In the rows, zero is written as 128.
The rows below fall into families. The same turns and mirrors carry the whole set onto itself and the rows of a family onto each other. For each named row, which other rows are in its family? Write them in the order they are listed.
These 32 rows form 4 families of 8 rows each.
fon: [136 155 114 126  67 171 118 139 124 127 112 151 131 114]
bape: [132 157  93 119 107 169 154 125 148 138  97 137 155 127]
zofi: [138 151 117 148  68 159 113 138 113 127 108 143 138 104]
fovo: [132 136  99 132  96 114 106 123 107 121 123 112 117 106]
sido: [129 154 115 125  84 121 114 114 114 134 131 118  99 118]
pofo: [159 128 144 153  75 155 128 132 124 104 102 142 122  99]
Kugig: [124 140  80 108 127 122 134 109 136 127 112 106 135 127]
rof: [145 138 142 130 114 152 178 122 156 136  88 125 141 129]
vek: [126 167 104 130 111 161 169 124 145 146 104 128 139 125]
dutam: [150 109 136 118  92 119 118 118 127  99 110 121  95 122]
kom: [136 134 100 136 101 113 105 113 112 120 123 112 111  99]
Furiv: [143 147 117 152  75 158 112 143 116 120 114 145 122  93]
Muti: [145 124 153 128  84 115 124 108 128 122 115 114  95 123]
panu: [129 156  98 143 105 165 153 127 139 142  90 138 168 110]
Beb: [113 150 100 113 123 120 154 108 129 142 122 104 122 124]
fipe: [141 129 129 147 103 167 171 114 153 115  75 133 147 113]
vug: [152 125 145 150  68 159 132 126 126 102  90 140 118 100]
banu: [147 127 130 148 100 165 173 122 143 119  80 140 160 107]
kovo: [148 111 133 137  98 113 126 111 119 100 110 107 101 104]
duzo: [136 139 103 112  91 124 102 125 115 118 130 118 106 115]
Teguv: [137 169 125 142  77 168 129 133 131 141 116 144 115 111]
vur: [134 123 134 116 123 111 165 100 139 127 104 103 124 133]
neba: [127 153 100 143 101 169 160 131 136 131  94 139 162 104]
gito: [154 128 150 132  70 165 136 132 138 107  92 150 114 124]
Gev: [125 142  82 129 131 120 142 114 130 133 108 105 149 116]
Puzi: [157 141 160 144  73 159 141 127 142 130 101 144 118 121]
pag: [134 114 111 132 130 120 163  90 144 116  89 106 144 112]
lapum: [144 127 126 126 110 165 170 117 159 121  75 139 144 130]
Ludat: [138 116 113 134 133 118 161  99 146 107  89  99 133 115]
tel: [121 132  79 131 127 126 150 101 133 130 103 107 147 111]
baz: [139 113 117 111 131 115 154 104 146 112  88 107 122 131]
filiv: [149 112 127 139 103 106 119 108 123 100 112 109 110 104]

The rest of the family of gito: fon, bape, Kugig, dutam, duzo, lapum, baz
The rest of the family of Beb: sido, rof, vek, Muti, Teguv, vur, Puzi

The rows below fall into families. The same turns and mirrors carry the whole set onto itself and the rows of a family onto each other. For each named row, which other rows are in its family? Write them in the order they are listed.
These 36 rows form 6 families of 6 rows each.
Liv: [102 111 154 100  98 138 147 155 121 100 126 119 142 114 121 122 144 167
 134 117 138 120 110 153 147 138 128 110 171  89 105  91 151 134 109 112
 143 133 134 132 160 115 151]
Burol: [100 105 204 132 100 139 104 137 172 157 124 119 130 118 136 112 133 147
 146  91 116 154  54 150 142 119 153 145 135 110 142 111 148 158 130 133
 156 119 108 128 130 135 128]
miz: [119 102 186 152  89 135 109 155 161 117 113 124 160 166 142 159 171 134
 151 114 110 138  69 174 128 128 112  97 125 133  97 130 136 137 102 118
 136 133 139 138 176 151 130]
rabe: [ 94 116 148 159 112 157 140 141 137 117 124 115 152 126 146 141 153 171
 110 148 144 140 113 141 112 140 101 116 106 148 126 105  96 146 108 119
 149 137 148  69 150 120 135]
geba: [110  98 156 113 110 128 146 151 125 111 119 125 130 116 111 119 160 168
 131 103 134 123 113 146 145 131 132 113 170  88 111  89 139 137 105 100
 131 127 148 134 151 113 130]
gal: [101 103 158 142 108 151 139 137 134 121 120 123 151 144 146 140 149 186
 113 156 146 136 114 130 134 149  99 131 100 151 122 114  86 145 103 127
 151 143 142  82 144 124 115]
Par: [119 119 185 146 104 104 106 130 173 133 110 107 119 139 113 142 125 178
 113  92 149 143 100 165 132 148 128 118  84 135 113 103 117 181 131 162
 160 161 120 110 194 148 123]
sagu: [121 112 196 146 116 114 101 143 170 124 122 105 120 132 109 132 120 161
 111  89 141 152 104 158 110 160 113 126  83 151 117 106 122 179 140 145
 155 166 114 137 192 150 133]
kidot: [ 93 135 178 132 104 107 142 109 137 138 155 134 145  98 115 126  94 180
 153 126 112 162 110 132 122 140 106 149 132 149 114  97  91 156 131 114
 122 155 105 130 152 131 147]
Kadu: [ 90 136 194 133 113 107 137 111 138 138 154 147 152 100 101 128 107 193
 149 124 120 134 110 123 123 126 113 142 128 146 111 109 106 153 135 116
 119 161 106 129 158 115 142]
duves: [129 113 189 154 114 115 103 142 168 125 119 111 124 128 128 138 121 178
 112  87 145 144 100 162 136 144 120 127  79 138 122 108 120 189 138 161
 157 165 111 138 189 143 144]
Dumu: [107 116 179 155 113 105 104 148 177 123 118 103 122 125 116 138 128 165
 116  87 159 132  99 169 119 160 149 131  77 133 108  99 128 181 131 142
 149 165 120 135 184 151 133]
sira: [ 98 106 192 136  96 148 101 121 187 144 118 121 123  90 130 116 137 143
 131 106 133 163  62 149 133 121 144 157 132 112 144 105 141 151 134 127
 137 118 108 120 126 133 121]
tir: [111 105 157 124  86 122 147 138 124  88 122 130 133 112 119 122 148 160
 132 111 137 119 110 148 134 144 119 111 172  88 111  92 147 144 102  92
 147 139 130 125 165 125 139]
Bif: [121 110 181 150  83 138 116 138 163 105 136 129 150 164 153 149 168 132
 149 112 122 141  45 160 134 136  95 105 131 138 124 126 132 137 120 120
 140 136 151 138 179 150 131]
Zolu: [111 119 172 163  93 129 112 150 182 115 115 138 146 159 164 158 170 139
 145 112 123 146  56 162 130 137 102  91 125 148 112 117 134 137 114 114
 139 150 146 141 171 137 130]
gugu: [ 96 139 183 116 114 101 138 109 124 133 144 136 162 105 108 120 106 171
 150 131 121 151 115 135 131 136 106 150 122 148 115  93 106 147 129 115
 116 161 114 131 150 115 149]
Funad: [107 119 198 115  88 152 104 118 165 141 125 121 133 104 143 115 133 150
 135  88 135 168  68 156 135 114 150 146 139 115 161  95 146 145 130 117
 149 122 103 115 156 130 120]
sefur: [132 123 189 148 112 102  98 139 171 127 121 106 130 133 113 124 115 156
 118  76 152 144 102 150 126 150 119 137  73 144 115  96 114 179 132 141
 148 162 114 140 182 150 135]
pivo: [113 116 194 116 102 146 103 132 182 151 117 119 144 104 140 113 126 143
 157  78 137 154  69 150 136 118 149 151 146 110 141 111 143 142 135 127
 151 126 109 119 142 138 118]
Ragom: [ 99 120 193 130  91 134 103 136 180 153 131 119 137 119 135 123 128 149
 148  94 140 165  61 159 139 119 154 148 153 109 140 106 143 149 124 136
 139 117 106 129 128 126 114]
zep: [ 81 142 186 124 121 105 125 112 131 146 149 159 148 115 113 124 102 186
 153 116 121 145 109 131 133 134 109 128 137 142 106 101 103 167 135 114
 124 167 111 131 158 127 127]
zabo: [115  99 154 152 105 149 130 146 151 127 116 128 148 142 129 138 153 185
 113 149 151 142 125 132 134 147  84 133 116 149 130 120  90 134 100 128
 155 160 140  86 153 123 136]
nusab: [116 108 150 151 107 135 121 149 145 112 129 121 151 139 127 142 151 176
  96 146 166 146 110 150 123 142  95 137  99 153 127 103  89 135  95 125
 152 149 146  85 148 126 143]
Fazap: [114 106 154 132 102 136 149 139 133  99 110 113 122 103 105 119 154 162
 128 103 127 129 110 142 139 138 117 104 168  90  95  76 145 139 109 107
 133 149 136 126 152 119 153]
vagu: [116 110 175 148  94 135 106 157 171 106 140 129 152 156 140 159 166 145
 145 113 124 132  59 165 130 128 109 100 122 127 111 137 130 128 108 119
 139 118 152 132 178 165 136]
somev: [102 105 152 135 108 122 156 127 138  99 117 125 126 109 114 142 159 161
 134 118 131 123 120 147 141 150 123 109 167  89 105  78 140 127 101  95
 135 136 131 125 165 117 134]
mima: [106 130 176 155 107 107 101 136 186 123 117  95 111 136 123 140 131 160
 123  84 145 144  97 147 113 156 123 120  86 128 120 106 136 184 127 145
 156 160 121 116 189 158 126]
lev: [ 97  92 168 114 105 141 144 144 127 108 122 119 124 107  97 127 152 173
 135 117 125 118 100 148 136 139 142 118 179  95 104  85 142 135 110 104
 141 134 138 127 150 119 141]
Gofit: [ 89 122 194 135  98 145 109 121 178 150 129 126 125 103 146 109 131 140
 138  98 140 159  81 153 138 120 155 138 124 117 148  96 151 143 139 123
 142 110  96 134 147 110 111]
pogig: [118  98 173 159  80 139 104 163 165 120 122 129 146 159 139 152 168 150
 148 119 108 139  62 162 133 137 109  89 137 128 105 120 124 136 100 115
 146 136 154 133 169 160 143]
rez: [ 80 143 175 122 125 110 134 103 137 141 142 144 136  98 125 123 112 171
 171 118 115 159 111 135 122 146 107 130 135 140 119  94 113 170 148 120
 118 159 127 134 148 124 142]
devi: [ 85 136 178 136 107  97 139 109 143 146 153 136 149 110 111 116 112 176
 180 114 121 150 111 132 125 146 118 130 125 145 101 104 102 140 137 113
 111 163 120 135 144 126 142]
Vok: [102 111 149 159 120 143 140 145 140 130 120 119 151 141 147 136 159 172
 113 143 148 148 121 153 138 142 111 137 103 154 130 106  98 128 104 121
 159 151 149  76 134 127 142]
Vikit: [114 106 152 149 108 132 150 150 143 121 125 120 142 132 129 136 151 173
  96 139 149 146 108 132 127 145  93 132 106 157 130 117 100 149  96 125
 160 154 145  78 147 118 141]
zufe: [106 120 179 163  88 137 104 150 169 111 128 133 148 157 146 155 167 137
 134 127 100 146  63 161 135 129  98 101 122 144 107 126 145 138 114 116
 134 139 149 142 167 155 151]

The rest of the family of vagu: Liv, Kadu, duves, pivo, zabo
The rest of the family of zufe: Dumu, sira, Fazap, devi, Vok
The rest of the family of zep: gal, Par, tir, Bif, Funad
The rest of the family of gugu: Burol, sefur, nusab, lev, pogig
The rest of the family of Vikit: miz, geba, sagu, kidot, Ragom

The rows below fall into families. The same turns and mirrors carry the whole set onto itself and the rows of a family onto each other. For each named row, which other rows are in its family? Write them in the order they are listed.
These 32 rows form 4 families of 8 rows each.
vevum: [157 141 145 111 128 143 139 131 116 152 133 139  99 129 108 133 125  94
 143 118 115 134 151 116 107 129 104 150 117 102 120 107  94 132 127 103
 128 109 140 116  99 143 153 125 120 156 125 162]
fup: [148 159 116 156 138 135 124 136 120 147 137 109 145 109 144 123 101 115
 112 140  92 126 114 141 128 147 143 150 138 137 133 110 105 123 150 142
 159 136 143 125 118 156 135 134 133 131 125 165]
Zon: [140 129 133 114 121 136 130 135 117 156 127 132 106 114 117 125 146  91
 154 105 103 135 129 116 121 138 110 136 126  87 141 122  82 148 140  99
 126 101 137 114  99 144 131 124 121 149 124 157]
Kov: [118 119 105 110 104 156 146 138 123 132 145 103 121 131 150 116 100 106
 133 119 136 124 113  93 150 119 131 125 140 146 133 137 107 117 114 132
 167 144 100 119 123 135 115 133 138 112 158 123]
nuz: [109 134 127 122 106 116 110 134  95 130 138 144  89 115 119 142 165 145
 132 123 163 145 125 130 112 103  99 123 122 129 124 149 142 140 107 102
 102 138 108 161 150 136 103 109 133 128 143 120]
zaba: [127 135 140 145 141 143 139 127 136 149 146 123 156 120 149 126  97 117
 107 119 101 126 126 133 138 147 137 141 138 138 116 103 105 120 141 149
 167 133 146 118 116 157 146 143 134 133 121 164]
kal: [143 129 139 129 124 141 135 129 126 137 120 138  95 133 100 134 153  98
 144 107  99 132 138 116 111 136 107 150 124 113 134 112  88 123 137 102
 135 105 146 123  90 138 136 118 141 168 136 160]
rovus: [102 144 116 124 106 124 120 119 117 114 121 125  97 125 114 139 166 145
 150 117 150 149 131 125 104 107 102 128 113 137 140 138 136 140 109  96
  96 125 108 172 133 125  96 109 133 131 143 109]
tofa: [103 124 122 137 116 128 109 138 135 131 133 128 154 125 149 120 143 146
 113 125 152 137 107 133 132 122 128 119 126 145 117 156 158 167 101 155
 133 168 114 147 154 113 120 118 132 129 126 101]
viro: [154 155 161 148 147 128 150 120 136 132 135 169 137 118 110 148 147 133
 116 106 117 136 131 151  90 139 143 134 112 136 151 134 141 148 131 126
 109 128 166 149 123 128 137 135 113 144 108 132]
bedot: [145 123 138 126 137 147 143 124 126 145 132 133 100 122 124 135 140  74
 143 103  99 127 125 108 119 119 106 134 127 100 128 118  86 142 138 102
 141 104 136 110 105 125 132 103 132 155 138 155]
Bepub: [140 146 129 152 138 135 130 124 114 147 130 117 150 106 150 122 102 115
 115 144 101 114 130 133 128 146 138 140 136 122 131 109 100 146 136 153
 151 138 169 113 124 156 143 135 121 126 112 153]
fosa: [137 135  89 119 124 145 121 121 112 115 127 129  98 121  88 133 136 107
 155 151 123 163 118 114 115 128 128 155 130 144 112  98 127 133 134 110
 153 136 145 142 137 129 133  99 157 119 142 110]
ful: [127 115  94 112 119 145 152 120 112 124 121 109 105 132 155  98 103 123
 134 126 134 122 108  88 142 109 137 125 145 130 121 148 100 129 113 122
 150 140  98 110 116 128 108 122 137 138 158 132]
rosi: [121 144  99 124 137 142 109 112 111 122 125 136 115 121 108 112 134 110
 157 143 129 153 110 104 130 129 137 143 134 147  95 107 132 140 152 110
 144 154 134 143 151 143 136  89 154 115 139 106]
Rivof: [ 97 126 135 164 117 116 158 123 151 159 158 139 123 126 166 120 128 146
 117  98 128 110 141 126 115 156 109 119 120 105 151 146 133 122 121 122
 113 127 121 132 117 108 109 135 101 149 129 153]
meni: [134 115 104 106 100 135 127 130 114 126 138 111 113 133 139 112 114 119
 134 132 126 126 120  88 139  98 131 133 137 129 129 147 108 122  95 133
 153 148  85 109 120 135 100 124 142 122 160 128]
dof: [ 96 126 117 134 125 129 127 129 142 124 138 124 167 125 154 134 114 146
 111 123 153 143 114 138 126 105 131 112 120 146 120 144 148 138  99 153
 127 155 115 144 150 124 122 112 130 109 120  94]
razar: [ 91 137 154 149 122 121 144 130 155 147 144 138 139 137 175 126 124 155
 115  72 133 114 136 146 123 142 125 112 119 110 131 138 127 122 124 131
 120 124 112 117 115 124 118 132 107 146 121 147]
Pufut: [ 98 129 142 151 128 116 151 141 146 152 153 125 113 131 170 131 129 149
 113 100 131 123 146 155 123 162 110 129 115  95 136 127 125 124 123 116
 110 111 116 116 112 114 117 134 107 148 119 153]
bem: [140 146 127 134 150 147 135 136 135 152 135 109 149 125 142 106 101 112
 121 120 109 111 130 132 138 158 139 152 114 128 118 105 110 144 135 147
 152 138 150 124 109 155 147 154 124 143 119 162]
vofut: [143 135  86 126 127 152 132 110 104 130 121 131  93 120 103 123 130  90
 154 147 133 160  86 119 113 130 125 146 132 154 107 102 124 125 140 114
 138 153 118 141 137 124 133 104 144 129 132 122]
Kesul: [110 119 133 104 122 124 127 129 116 136 130 132 103 131 108 133 163 147
 131 119 149 143 132 115 118 114 105 127 113 132 129 152 142 139 117  86
 100 140  82 175 131 132  97 125 129 142 147 117]
puvuf: [102 137 132 162 132 111 136 128 156 140 148 147 135 136 164 121 121 148
 101  85 129 116 149 129 132 146 114 108 125 113 126 138 146 135 110 125
 104 108 131 114 117 124 116 132 102 147 134 155]
Segu: [151 149 131 157 131 116 129 109 126 129 140 177 139 136 104 132 154 149
 125 100 128 149 128 146  92 135 127 127 111 129 133 137 149 133 138 126
  91 122 159 145 109 127 122 125 109 143 111 158]
Fimiz: [109 119 127 139 140 126 126 129 135 130 128 128 155 131 144 129 123 160
 103 151 157 136 134 129 122 117 126 134 123 148 108 147 156 141 113 146
 130 176 116 152 155 117 132 109 130 132 127  97]
Labap: [139 155 148 150 136 112 128 110 132 123 126 168 122 128 100 150 156 154
 121 105 109 139 135 160  79 133 137 135 108 125 134 117 144 138 122 120
 105 123 157 146 120 130 121 121 126 148 114 136]
pota: [149 139  90 114 144 138 118 109 106 117 107 137 115 118 102 128 123 114
 142 147 124 165 108 115 126 125 146 144 146 150  99 101 131 140 150 107
 139 140 121 125 141 142 128 101 137 117 137 113]
Tele: [ 98 128 131 121 126 120 138 107 119 116 139 139 101 118 123 131 161 153
 141 109 158 142 143 112 123 111 105 128 115 140 136 144 139 135 108  98
  88 129 102 170 140 139  92 136 125 127 147 123]
Vesu: [130 123  90 120 124 142 147 132 133 134 128 108 102 109 150 118  97  97
 128 125 134 125 109  96 141 110 128 138 146 148 127 131 116 123  98 133
 160 141  91 115 142 132 119 134 134 134 163 128]
mazil: [108 122 119 141 124 122 123 134 148 124 127 140 162 141 137 122 126 153
 110 143 151 155 123 135 120 129 131 123 122 146 119 149 154 131 101 150
 106 161 117 137 137 113 136 110 130 128 109  88]
zodis: [147 137 135 157 144 109 135 121 141 144 140 178 138 117  98 154 149 128
 115 113 115 139 133 150  90 147 131 132 114 128 149 125 159 129 136 122
 102 132 155 143 133 128 126 124 106 131 111 129]

The rest of the family of mazil: fup, viro, bedot, rosi, meni, Pufut, Tele
The rest of the family of Zon: Bepub, ful, Rivof, Kesul, Fimiz, pota, zodis

The rows below fall into families. The same turns and mirrors carry the whole set onto itself and the rows of a family onto each other. For each named row, which other rows are in its family? Write them in the order they are listed.
These 21 rows form 7 families of 3 rows each.
godo: [170 106  94 127 132 140 126 154  98 108 134]
Fibu: [128 125 142 107 130 148  98 157 105 141 141]
vedum: [143 137 113 147  89 104 113 146 135 133  95]
det: [170 114  96 145 111 148 133 152  92 109 136]
lereg: [170 112  81 135 117 136 123 145  99 119 143]
redeg: [125 136 104 150  98 103 124 149 133 123  97]
gomot: [133 145 122 125  97 120 122 154 132 135  85]
ladi: [104 131 141 127 129 129 101 155 116 133 153]
salup: [168 123  90 139 105 143 121 150  89 107 145]
teme: [124 135 151 107 130 132 119 163 120 131 146]
genug: [148 118  83 143 119 143 121 150  93  99 147]
beri: [124 139 143 112 120 133 112 156 117 142 163]
lum: [137 144 110 138  97 109 119 136 151 131 100]
Mekib: [124 139 150 120 118 137  94 149 117 135 157]
pev: [125 133 157 124 123 148 109 153 116 131 154]
Volu: [140 131 126 151  99 115 122 144 142 132  91]
ligav: [161 114  91 150 105 135 121 154 106  98 156]
bubi: [144 135 115 134 110 112 126 144 149 115  89]
riziz: [165 122  86 128 116 154 120 145  99 103 119]
pufan: [123 124 146 134 115 127  97 160 124 131 167]
Gova: [136 132 116 156  85 100 119 154 143 124 112]

The rest of the family of redeg: ladi, genug
The rest of the family of det: pev, Volu
The rest of the family of bubi: godo, teme
The rest of the family of Mekib: vedum, salup

